In the data rows, 128 means zero.
Every row has one hidden group. There are 3 groups. Groups can overlap: rows of different groups may look alike. The first row asked about is in group 0, and each new group gets the next number.
The table:
tensor([126., 125., 125., 119., 100., 180., 167.,  19., 136., 185., 131.,  63., 157., 147.,  75., 148.])
tensor([130., 131., 124., 104., 122., 190.,  69., 109., 160., 103., 137., 154., 144., 143., 124., 139.])
tensor([111., 126., 120., 140., 101.,  41., 171., 219., 110.,  68., 125., 159., 111., 119., 123., 145.])
tensor([134., 135., 136., 124., 101., 132., 178., 126., 122.,  86., 151., 187., 112., 110., 153., 132.])
tensor([130., 129., 135., 141., 129.,  90., 108., 108., 227., 124., 100., 154., 118., 103., 141., 124.])
tensor([131., 132., 152., 147., 107.,  97., 119., 159., 122.,  98., 154., 158., 104., 124., 141., 119.])
tensor([126., 108., 134., 129., 104., 188., 154.,  31., 121., 187., 130.,  82., 165., 146.,  89., 153.])
tensor([121., 128., 139., 146., 108.,  82.,  94., 143., 177.,  86., 126., 157., 122., 113., 141., 118.])
tensor([134., 114., 123., 111., 160., 149., 114., 135., 151., 191., 128.,  54., 111., 154., 143., 140.])
tensor([130., 131., 127., 107., 135., 175., 114., 117., 141., 135.,  84., 146., 118.,  69., 167., 133.])
tensor([127., 121., 131., 155., 112., 105., 113., 132., 195., 101., 107., 163., 107.,  97., 138., 124.])
tensor([126., 124., 123., 117., 160., 136., 123., 154.,  44., 138., 169.,  94., 113., 153., 129., 130.])
tensor([134., 128., 111., 104., 132., 152., 112., 124., 141., 167., 105., 122.,  84., 110., 155., 138.])
tensor([137., 131., 122.,  98., 132., 164.,  99., 155., 129.,  74., 164., 139.,  86., 153., 143., 123.])
tensor([123., 126., 116., 115., 200., 158.,  87.,  66., 151., 157., 118., 148., 113., 123., 138., 158.])
tensor([122., 129., 131., 130.,  85., 134., 226.,  59.,  87., 168., 148.,  95., 117., 165., 102., 130.])
tensor([130., 136., 142., 113., 109., 164., 130., 139., 138.,  98., 104., 153.,  80., 120., 144., 123.])
tensor([129., 129., 126., 119., 171., 175.,  93.,  46., 144., 168.,  93.,  87., 178., 155., 116., 116.])
tensor([126., 115., 106., 115., 157., 141., 108., 126., 141., 184.,  83.,  63., 192., 171., 116., 127.])
tensor([140., 121., 108., 107., 183., 140., 128.,  91.,  80., 179., 138., 119., 121., 126., 121., 136.])
tensor([113., 126., 129., 102., 184., 164.,  63.,  89., 162., 121., 128., 161.,  97., 127., 156., 139.])
tensor([135., 127., 108., 121., 186., 170.,  37., 121., 157., 161., 165.,  75.,  83., 171., 133., 121.])
tensor([130., 125., 126., 111., 197., 165.,  39.,  89., 153., 186., 124.,  59., 162., 162., 112., 147.])
tensor([136., 142., 131., 134.,  74., 142., 179., 138., 132., 109.,  97., 147., 163., 158., 107.,  80.])
tensor([127., 123., 142., 147.,  94.,  80., 128., 196., 136.,  75.,  80., 137., 233., 109.,  95., 113.])
tensor([115., 115., 118., 113., 178., 179.,  62.,  80., 169., 162., 132., 156., 109., 114., 155., 151.])
tensor([129., 133., 116., 117., 105., 208., 127.,  54., 134., 195., 178.,  80.,  99., 135., 141., 126.])
tensor([130., 121., 118., 128., 178., 148., 129., 132.,  57., 168., 178., 104., 114., 140., 152., 125.])
tensor([120., 125., 133., 149.,  97.,  47., 179., 219., 117.,  67., 136., 170., 113., 115., 133., 155.])
tensor([135., 121., 119.,  98., 197., 165.,  73.,  63., 152., 193., 110.,  70., 165., 152., 140., 115.])
tensor([126., 121., 130., 117., 108., 178.,  72., 120., 153.,  96., 118., 167., 121., 118., 132., 135.])
tensor([119., 136., 140., 126.,  76., 100., 206., 134., 126.,  83., 113., 145., 146., 149., 172.,  63.])
tensor([139., 129., 134., 140.,  73., 140., 183.,  69., 116., 176., 136.,  77., 157., 168.,  71.,  94.])
tensor([132., 122., 140., 100., 102., 170., 129., 137., 154., 134.,  93., 160., 157.,  52., 136., 168.])
tensor([117., 139., 125., 124., 119., 197., 141.,  49., 113., 199., 149.,  98., 163., 108., 130., 153.])
tensor([125., 136., 135., 119., 113., 161., 128., 122., 149., 143.,  87., 150.,  85., 119., 165., 123.])
tensor([129., 127., 142., 147.,  79.,  99., 181., 104., 112., 164., 148.,  75., 119., 199.,  95.,  72.])
tensor([139., 129., 107., 104., 195., 171.,  31., 110., 152., 169., 159.,  75.,  99., 184., 129., 109.])
tensor([141., 135., 145., 146., 120.,  59., 108., 232., 182.,  60., 130., 157., 107., 115., 146., 129.])
tensor([138., 138., 125., 104., 155., 185.,  46., 106., 167., 115., 121., 136., 115., 138., 134., 129.])
tensor([127., 113., 119., 117., 194., 157.,  94.,  67., 134., 167., 116., 147., 122., 119., 152., 140.])
tensor([144., 132., 140., 146., 109.,  58.,  89., 237., 193.,  69.,  78., 180., 167.,  81.,  73., 165.])
tensor([119., 132., 116., 119., 182., 158.,  96.,  73., 157., 142., 118., 158., 104., 117., 129., 137.])
tensor([117., 134., 140., 154.,  93.,  36., 139., 240., 117.,  70., 124., 163., 107., 132., 120., 140.])
tensor([128., 129., 131., 120.,  75., 165., 156., 117., 133., 154., 107.,  95., 101., 124., 163., 133.])
tensor([120., 133., 130., 152., 106.,  95., 141., 176.,  62., 101., 202., 164., 110., 107., 132., 130.])
tensor([127., 126., 145., 148., 113.,  67.,  91., 213., 201.,  59., 118., 163.,  88., 123., 141., 125.])
tensor([134., 139., 133., 152., 114.,  82., 159., 157.,  50., 124., 204., 117., 106., 104., 137., 142.])
tensor([136., 134., 131., 108., 191., 124., 106., 124., 143., 219.,  77.,  15., 180., 170., 128., 139.])
tensor([114., 135., 135., 148., 104.,  56.,  95., 217., 209.,  82.,  65., 170., 154., 111.,  54., 142.])
tensor([133., 133., 154., 148., 116.,  95., 121.,  65., 211., 176.,  74., 139., 116., 118., 139., 121.])
tensor([114., 124., 141., 156., 112.,  77., 146., 173., 133.,  72.,  88., 171., 195.,  89., 118., 124.])
tensor([132., 115., 130.,  91., 161., 166., 121., 159., 106.,  75., 182., 120.,  81., 148., 151., 121.])
tensor([112., 128., 131., 138., 103.,  61., 106., 255., 187.,  64., 112., 197., 111.,  49., 125., 151.])
tensor([114., 135., 112., 102., 136., 189.,  66., 100., 165.,  90., 128., 142., 125., 164., 147., 137.])
tensor([123., 135., 114., 117., 181., 137., 126.,  92.,  72., 186., 146., 128., 129., 124., 122., 121.])
tensor([147., 122., 103., 126., 177., 124.,  93., 139., 169., 129.,  90.,  84., 152., 150., 123., 127.])
tensor([126., 130., 133., 105., 160., 147., 124., 151.,  70., 101., 190., 109., 101., 136., 150., 116.])
tensor([132., 122., 120., 107., 101., 187., 103.,  52., 144., 181., 161.,  79.,  86., 143., 162., 132.])
tensor([147., 130., 116., 106., 190., 123., 101., 144., 153., 111., 112.,  97., 163., 148., 120., 126.])
tensor([130., 137., 138., 142.,  87.,  59., 221., 193., 113.,  69., 137., 150., 105., 112., 150., 160.])
tensor([132., 141., 129., 160.,  83.,  66., 228., 136.,  47., 190., 165.,  98., 123., 193.,  97., 105.])
tensor([124., 127., 136., 161., 114.,  98., 159.,  98.,  68., 219., 148., 109., 122., 127., 130., 139.])
tensor([119., 136., 129., 154., 106.,  79., 138., 183., 102.,  68., 115., 201., 188.,  87., 110., 127.])
tensor([126., 118., 123., 105., 170., 136.,  93., 169., 108.,  84., 150., 127., 130., 144., 136., 114.])
tensor([119., 122., 123., 133., 109., 180., 142., 102., 138.,  86., 141., 180., 105., 110., 131., 119.])
tensor([120., 120., 100., 131., 189., 154., 116.,  67., 118., 156., 116., 142., 121., 116., 137., 135.])
More rows, each followed by its group:
tensor([144., 128., 143., 153.,  97.,  38., 186., 202., 100.,  78., 118., 149., 121., 110., 133., 150.]) --> 0
tensor([133., 126., 131., 136.,  76.,  88., 249.,  81.,  70., 180., 157.,  75., 123., 173., 100., 117.]) --> 1
tensor([125., 132., 136., 142.,  81.,  86., 219., 154., 134.,  99.,  44., 162., 166., 123., 132., 132.]) --> 1
tensor([122., 119., 114., 107., 164., 166., 125., 103.,  49., 163., 172.,  93., 128., 125., 141., 131.]) --> 0
tensor([122., 113., 134., 153., 113.,  71., 152., 189.,  72.,  70., 170., 186., 108., 107., 127., 119.]) --> 2
tensor([141., 128., 124., 135., 111.,  68., 160., 162., 103.,  91., 159., 160., 106., 124., 153., 125.]) --> 2
tensor([125., 140., 121., 153., 106.,  51.,  88., 234., 194.,  53.,  87., 181., 157.,  44., 110., 154.]) --> 1
tensor([135., 120., 131., 146., 114., 110., 190., 129.,  97.,  78., 166., 173.,  84., 128., 138., 132.]) --> 2
tensor([140., 121., 115., 125., 182., 139., 117.,  71., 112., 188., 124., 143., 140., 106., 133., 127.]) --> 2
tensor([136., 131., 144., 153., 114.,  85., 140., 167., 149.,  73.,  77., 113., 233., 118.,  98., 126.]) --> 2
tensor([122., 117., 133., 141.,  78., 160., 194., 155.,  50.,  67., 154., 151., 149., 111., 138., 121.]) --> 1
tensor([121., 143., 107., 109., 177., 143., 111., 119., 136., 222.,  76.,  12., 182., 152., 116., 114.]) --> 0
tensor([130., 140., 111., 116., 173., 167.,  41., 106., 157., 164., 173.,  49., 115., 180., 116., 112.]) --> 1
tensor([138., 117., 141., 144.,  88., 120., 167.,  78., 112., 175., 149.,  64., 153., 189.,  72., 102.]) --> 0
tensor([116., 135., 106., 114., 188., 168.,  62.,  70., 157., 186.,  98.,  47., 170., 161., 135., 123.]) --> 1
tensor([136., 126., 134., 127.,  53., 152., 198., 147.,  74.,  65., 159., 148., 148., 108., 119., 120.]) --> 1
tensor([128., 118., 106., 106., 174., 167.,  66.,  79., 163., 135., 144., 149., 104., 119., 160., 122.]) --> 2
tensor([115., 129., 133., 142., 104.,  72., 166., 147.,  89., 108., 170., 155.,  92., 120., 121., 128.]) --> 2
tensor([110., 130., 138., 136.,  67., 124., 217., 151., 116.,  30.,  99., 173., 148., 133., 140., 135.]) --> 1
tensor([122., 141., 127., 151., 106.,  44., 166., 255., 115.,  54., 158., 159.,  47., 133., 154., 129.]) --> 1
tensor([124., 118., 133., 106.,  98., 156., 144., 134., 150., 119.,  76., 164., 168.,  44., 110., 155.]) --> 0
tensor([123., 124., 112., 115., 197., 148.,  39., 106., 149., 173., 145.,  29., 129., 161., 122., 112.]) --> 1
tensor([121., 142., 132., 120., 144., 194., 118.,  78., 117., 167.,  97., 114., 181., 131., 129., 135.]) --> 1
tensor([130., 135., 130., 119., 107., 201., 148.,  15., 111., 199., 146.,  89., 145., 125., 127., 143.]) --> 0
tensor([139., 112., 126., 118., 166., 147., 131., 140.,  62., 138., 173., 105., 124., 131., 131., 119.]) --> 0
tensor([127., 140., 143., 147., 107.,  94., 149., 202.,  69.,  59., 143., 219., 121.,  90., 123., 137.]) --> 2
tensor([141., 129., 125., 116., 171., 144., 131., 110.,  55., 163., 131., 123., 105., 120., 125., 107.]) --> 2
tensor([136., 133., 139., 143.,  79., 106., 238.,  80.,  68., 175., 141.,  90., 119., 167., 106., 135.]) --> 1
tensor([138., 116., 118., 121., 178., 136., 122.,  66., 102., 178., 118., 126., 123., 107., 128., 141.]) --> 2
tensor([123., 131., 128., 103., 157., 182.,  52.,  91., 155., 122., 126., 144., 103., 143., 138., 116.]) --> 2
tensor([123., 125., 128., 141., 128., 111., 117.,  39., 181., 203.,  81., 130., 125., 120., 125., 108.]) --> 2
tensor([128., 137., 125., 122., 122., 188.,  76.,  95., 158.,  87., 139., 161., 125., 124., 123., 129.]) --> 2
tensor([132., 120., 132., 127.,  64., 130., 198., 154., 124.,  89.,  96., 144., 136., 134., 146.,  44.]) --> 0
tensor([144., 126., 135., 147., 101.,  27., 165., 234., 116.,  88., 139., 145., 117., 123., 115., 142.]) --> 0
tensor([118., 132., 133., 118., 100., 197., 148.,  36., 118., 182., 143.,  68., 147., 148.,  94., 150.]) --> 0
tensor([127., 119., 139., 139., 113.,  95., 145.,  86.,  88., 217., 109., 104., 120., 118., 143., 133.]) --> 2
tensor([119., 137., 143., 159., 101.,  80., 150., 167., 105.,  96., 154., 162.,  98., 108., 143., 138.]) --> 2
tensor([116., 123., 128., 116., 159., 197.,  56.,  99., 172., 105., 141., 150.,  96., 143., 140., 120.]) --> 2
tensor([132., 145., 134., 148., 116.,  71.,  91., 219., 235.,  83.,  91., 141., 148., 129.,  53., 133.]) --> 1
tensor([139., 132., 142., 146., 105.,  77., 149., 199.,  96.,  59., 115., 206., 140.,  89., 127., 108.]) --> 2
